(in the rows, 128 means zero)
Families of rows that turns and mirrors carry onto each other, the same ones carrying the whole set onto itself: the rest of each named row's family, in list order:
4 families of 8 rows:
pilub: [155 135 142 102 153 136 144 185 132]
zot: [108 122 116 143 181 136 119 128 135]
Gimud: [136 128 109 148 163 133 106 178 155]
lavaz: [136 117  88 135 132 141 138 166 136]
fopet: [137 118  86 133 140 141 140 168 145]
vop: [ 90 125 132 137 144 161 125 145 138]
Dovuf: [169 120 142 125 142 114 140 152 156]
belig: [115 125 142  94 162 110 142 136 120]
tek: [124 149 167 125 138 131 123 131 126]
kebu: [131 124 113 141 162 132 102 185 154]
gunu: [114 116 118 142 181 143 124 124 128]
Bep: [140 110  92 141 137 138 144 167 145]
lib: [110 119 119 144 178 142 118 124 137]
mono: [119 127 145  92 156 119 144 131 120]
Lub: [128 143 169 129 147 126 122 134 119]
faso: [118 128 146  93 156 119 143 137 113]
tegum: [154 136 140 100 153 134 137 185 127]
kigu: [124 148 166 124 140 126 121 134 121]
Zigod: [130 150 162 133 140 123 124 131 118]
zut: [ 85 128 128 134 145 154 129 147 138]
lukup: [136 128 109 145 169 138 105 175 157]
fal: [118 125 147  94 162 120 146 140 113]
soki: [173 119 138 122 144 111 136 156 147]
zugud: [133 124 114 152 161 136 109 184 154]
rudaz: [ 90 125 132 137 136 157 121 145 134]
poz: [173 122 137 124 143 114 146 155 147]
pesi: [ 89 118 132 135 139 157 133 149 141]
zulim: [137 113  88 140 138 133 139 168 144]
kesuz: [168 125 133 127 140 109 146 155 148]
ges: [111 116 114 142 171 141 116 121 132]
ligar: [155 144 141 108 149 133 143 187 131]
turar: [157 144 141 106 158 142 139 183 132]

Which other rows belong to the same family as vop? pilub, Gimud, lib, faso, kigu, poz, zulim
Which other rows belong to the same family as fal? zot, tek, Bep, tegum, lukup, rudaz, kesuz
Which other rows belong to the same family as lavaz? Dovuf, belig, kebu, gunu, Zigod, pesi, turar

Families of rows that turns and mirrors carry onto each other, the same ones carrying the whole set onto itself: the rest of each named row's family, in list order:
10 families of 3 rows:
nolu: [136 113 129 137 120 126 117 116 123 149 138 134 145 170 120 161 149 125
 133  93 106 150 161 122 125 150 162 117 122 127 151 112 130 115 129 132
 151 112]
tebuz: [183 122 156  99 144  99 151 146 130 113 109 102 124 105 142 140 144 136
 109 151 147 117 123 110 120 130 128 128 145 141 125 138 146 127 133 111
 120 137]
Voz: [145 120 146 103 146 128 140 141 121 122 116 110 127 105 131 126 136 151
 111 150 164 110 134 119 127 126 126 136 146 148 106 145 131 150 142 120
  91 132]
bupu: [136 151 128 124 117 117 127 117 144 159 145 132 139 140 112 165 154 119
 131 112 110 140 166 134 122 142 156 127 128 130 175 120 124  88 151 117
 145 121]
kuvop: [106 117 120 137 130 117 120 118 135 122 160 121 118 131 130 129  90 116
 153 119 125  97  74 111 127 137 120 100 128 147 110 110 124  90 122 129
 169 142]
Bimul: [151 134 144  95 136 108 138 148 119 142 125  97 122 128 134 139 139 162
 135 156 167 118 130 120 122 116 120 118 160 169 127 145 106 147 131 120
  95 126]
zife: [151 126 126 134 108  99 133 120 127 158 150 121 153 137 118 164 143 105
 116 126  92 126 150 109 134 140 172 133 117 135 162 118 115  97 113 122
 144 118]
nani: [165 120 154  95 161 112 122 145 123 122 126 101 112 112 136 137 132 150
 106 152 153 108 119 120 114 132 126 117 153 151 116 144  83 141 132 101
 127 122]
Gop: [110 118 139 139 120 138 116 124 136 120 164 106 123 129 124 125 109 131
 140  96 126  92  92 105 121 136 103 108 129 130  96 114 124  87 104 155
 163 145]
Vila: [154 129 152  97 152 121 142 160 121 134 136 112 133 106 137 130 126 137
 131 151 157 117 127 120 124 128 110 130 148 149 122 153 121 142 131 105
  87 146]
toz: [102 113 128 123 123 111 115 122 121 135 146 103 115 107 132 154 109 135
 148 101 131  86  70 122 118 146 140 108 105 120 114 126 116  90 134 148
 161 148]
nekiz: [108 120 114 156 136 141 123 113 113 122 151 106 129 109 130 130 109 119
 154 118 134  93  81 113 119 142 117 102 127 148 111 106 117  82 120 141
 166 147]
Nefod: [148 124 157 108 141 126 151 138 115 133 130 112 124 115 132 125 148 163
 116 146 150 111 134 113 112 118 110 106 172 135 123 153 121 136 115 119
  94 139]
bitom: [112  99 142 146 139 121 121 139 105 132 150 109 122 125 143 147  97 126
 130 110 129  98  74 118 115 136 115  82 127 123 112 116 132  91 126 150
 153 157]
Biben: [143 117 137 135 122 124 128 115 107 141 137 106 114 113 134 124 114 115
 150 110 116  96  68 110 141 143 121 108 114 147 115 120 124 100 119 135
 177 166]
babok: [107 119 133 126 122 123 121 123 135 123 156  96 126 125 145 151  96 138
 156 112 137  95  77 119 128 127 113 102 136 157 112 122 108  77 121 161
 163 143]
lini: [132 151 102 134 112 130 128 133 132 151 141 126 139 156 103 162 164 127
 116 114 112 128 172 115 125 133 142 110 125 112 164 122 127 105 124 131
 149 121]
mit: [101 120 120 133 135 118 126 120 115 120 136 134 122 117 128 131 102 129
 140  99 145  84  77 103 114 131 128 105 122 155  98 117 124  96 112 148
 164 137]
lon: [140 151 119 146 109 128 123 120 136 150 123 125 158 137 109 162 147 110
 127  99 115 141 159 115 108 146 163 103 131 132 166 123 107  85 137 132
 141 125]
zuvit: [155 105 140 118 144 123 133 143 115 150 140 106 121 120 145 137 133 143
 126 147 169 122 129 121 121 130 120 113 174 170 120 162 125 138 136  98
 100 114]
mabo: [113 124 126 138 138 102 120 118 113 134 166  96 126 119 144 139 107 129
 154 108 141 104  76 111 112 149  97 101 142 134 128 113 119  78 118 158
 162 140]
pegi: [131 139 101 138 104 129 120 134 131 166 139 117 133 152 121 184 144 100
 128 112 121 142 154 126 113 138 146 124 126 132 161 146 135 104 159 126
 138 119]
zep: [160 122 156 109 144 115 119 158 110 127 113 123 138 112 125 137 129 150
 104 138 163 111 148 106 131 122 115 122 152 149 122 153 110 131 135 106
  96 139]
rubi: [127 145 139 133 105 116 115 131 139 153 133 119 137 169 115 178 139 121
 124 107 107 146 157 121 128 162 134 123 125 137 178 135 118 119 126 136
 144 119]
suve: [133 147 134 150 119 130 114 117 133 153 137 126 149 147 114 174 137 125
 108 124 106 127 172 123 119 148 161 127 130 129 171 126 119 100 138 120
 142 124]
bar: [114 123 131 138 129 129 120 113 129 129 178 104 115 125 142 161  99 122
 137  92 148 102  77 113 114 135 114 121 131 157  99 127 121  87 132 132
 169 129]
Fova: [147 117 110 127 124 122 110 125 129 148 118 112 154 148 123 169 152 112
 158 122 110 139 164 123 115 158 162 120 121 123 165 133 110 106 122 120
 135 112]
dati: [136 149 108 128 106 115 109 138 136 153 140 115 145 164 119 174 139 133
 144 117 116 138 165 124 124 141 152 130 131 136 171 133 119 100 143 146
 159 125]
fuz: [166 121 148  96 160 123 150 151 106 126 136 105 127 117 129 142 156 135
 101 134 154 131 132 119 106 114 121 115 148 146 117 122 100 143 140 119
 100 129]
binam: [146 109 130  79 140 110 144 146 122 127 137 104 127 124 127 125 147 142
 111 144 166 118 124 118 135 127 115 119 165 157 129 145 110 152 142 132
 102 127]

Which other rows belong to the same family as dati? Bimul, babok
Which other rows belong to the same family as binam? mabo, rubi
Which other rows belong to the same family as zuvit? pegi, bar
Which other rows belong to the same family as Nefod? Gop, lini
Which other rows belong to the same family as toz? nani, Fova
Which other rows belong to the same family as Biben? tebuz, zife

Families of rows that turns and mirrors carry onto each other, the same ones carrying the whole set onto itself: the rest of each named row's family, in list order:
5 families of 8 rows:
vota: [138  94 122 140 111 179 114 141]
Bov: [111  96  87  96 117 165  93 125]
Lesu: [163 114 138 112 123 131 138 137]
nidi: [140  87 131 142 116 169 110 140]
Furof: [134 121  98  74 121 124 116 131]
Tevi: [143 121 100  77 130 119 117 139]
buri: [155 117 141 117 127 131 142 137]
Momi: [116  92  87 103 111 164  85 134]
takim: [151  85  98 121 117 135 104 170]
noge: [149  88  98 109 122 138 108 175]
bak: [126 116 140 101 120 159 120 100]
sigir: [127 113 124  88 106 174 131 156]
Tol: [155 110 145 115 123 137 141 146]
zuno: [109  94  93 104 115 163  87 133]
zetan: [144  99 100 133 132 123  96 116]
diz: [116  98  85 103 113 156  85 125]
peti: [151 101 114 132 131 123 100 108]
taduf: [127  86 132 141 110 170 112 146]
zatag: [115 124 134 107 125 156 122 104]
nasit: [120 107 117  87 109 171 127 162]
fimi: [137  92 134 143 111 169 108 143]
res: [152  86  99 110 118 134 112 172]
Gaz: [117 102  94  98 120 164  81 128]
neful: [123 119 129 109 115 157 120  94]
Rapa: [128 114 123  81 116 167 128 164]
tutis: [129  86 131 137 109 175 107 134]
gugid: [127 108 130  83 105 171 130 156]
Luk: [145  97 105 129 133 118  95 113]
vub: [147  91 109 131 142 130 101 109]
sir: [122 123 131 106 120 163 114  97]
buge: [123 125 130  97 123 162 121 100]
nufup: [127 117 122  87  99 164 125 160]
zotug: [135 114 106  76 125 115 111 131]
punat: [136 117  97  73 128 126 117 127]
vab: [161 113 142 120 121 128 131 144]
Megug: [147  92  91 116 118 134 105 171]
Gebo: [146  95 106 134 121 126  98 107]
sez: [145 123 101  79 127 122 116 127]
bobu: [155 104 134 119 120 130 146 142]
Papub: [156  82  95 109 114 137 103 166]

Which other rows belong to the same family as nasit? Tevi, takim, Tol, diz, peti, tutis, buge
Which other rows belong to the same family as Gaz? vota, zatag, vub, nufup, zotug, bobu, Papub
Which other rows belong to the same family as bak? Bov, taduf, Rapa, vab, Megug, Gebo, sez

Families of rows that turns and mirrors carry onto each other, the same ones carrying the whole set onto itself: the rest of each named row's family, in list order:
5 families of 8 rows:
rap: [127 115 110  75 122 146 114 126 113 172 120 133 127 147]
feki: [130 117 160 126 108 118 163 129 153 129 136 141 116 136]
ravug: [139  94 134 122 114 159  93 101 113 129 120 137 142 142]
tik: [123  99 124 116  92 136  91 113 101 120 110 123 136 117]
nozop: [147 129 128 104  88 152 116 110 139 163 163 144 117 136]
Bivuv: [125 128 165 126 124 107 130 122 155 116 141 146 134 131]
numib: [ 95 108 149 106 113 130 154 151 118 126 141 115 104 111]
fet: [134 124 168 124 121 114 132 138 145 114 156 138 141 130]
Fofog: [133 134 145 128 123 119 138 169 134 147 128 120 114 104]
ved: [137 119 119 118 124 156 135 109 120 174 114 132 139 166]
tutev: [106 159 129 130 103 129 147 137 109 118 116 114 144 130]
gutup: [100 162 144 122 116 129 133 113 125 116 139 114 151 132]
Guzi: [151 132 115  84 120 131 113 108 104 146 120 128  90 124]
Bodar: [ 97 127 145 132 126 144 157 121 123 142 135 100 101 112]
Rol: [124 120 163 108 105 116 135 115 158 134 160 145 114 117]
ref: [132 150 133 142 125 122 144 164 122 138 125 137 135 139]
bezus: [107 135 136 113 116 135 143 179 124 151 140 124 123 118]
runim: [107 116 154 129 117 129 174 113 118 118 136 113 108 134]
tizam: [151 135 114 122  89 161 111 106 115 135 156 138 115 149]
Laso: [126 137 139 142 134 124 131 162 131 144 125 132 106 110]
lurev: [108 149 152 122 113 133 135 121 115 109 150 107 155 130]
lafol: [142 104 124  94 124 143 116 108 120 176 105 115 126 133]
rep: [108 119 161 100 114 121 145 141 142 121 163 137 139 140]
Zem: [140  85 129 133  96 149 101 107 116 127 119 131 135 142]
vuta: [ 98 151 135 120 104 128 110 131 115 127 123 114 157 112]
murip: [122 137 137 136 140 129 115 163 117 158 136 127 141 123]
gav: [133 103 120 122 108 136 112 108 108 122  85 140 127 140]
Bugek: [129 109 124  94 104 169 112 112 120 142 154 153 116 155]
vugo: [142 113 125 109 131 139 116 125 119 187 142 122 142 149]
Zosib: [104 111 154 117 131 129 145 110 112 128 159 113  93 115]
toruv: [123 101 119 104 107 159  89 125 101 123 123 151 132 143]
fede: [ 96 139 144 105 113 121 130 149 114 104 146 125 151 133]
goguk: [157 131 106  94 116 112 117 111  98 140 126 123  95 136]
bol: [130 102 116  71 120 129 113 115 105 140 120 138  95 134]
gapop: [151 135 123 109 107 164 102 101 114 131 157 147 117 148]
Taz: [147 121 117 110 121 125 124 104  95 116 114 146  91 144]
Tivuv: [145 141 119 107 100 159 139  99 129 156 137 148 109 158]
pater: [136 110 123 101 125 115 109 105  83 122 139 120  94 126]
Nozip: [105 130 149 118 115 136 158 132 121 139 136  90 108 103]
subat: [143 102 121 100 120 129 128 106 120 175 115 107 132 148]

Which other rows belong to the same family as bezus? rap, numib, rep, Bugek, toruv, fede, bol
Which other rows belong to the same family as pater? tik, nozop, Rol, vuta, murip, vugo, Zosib
Which other rows belong to the same family as lafol? ravug, fet, Fofog, Guzi, lurev, gapop, Nozip

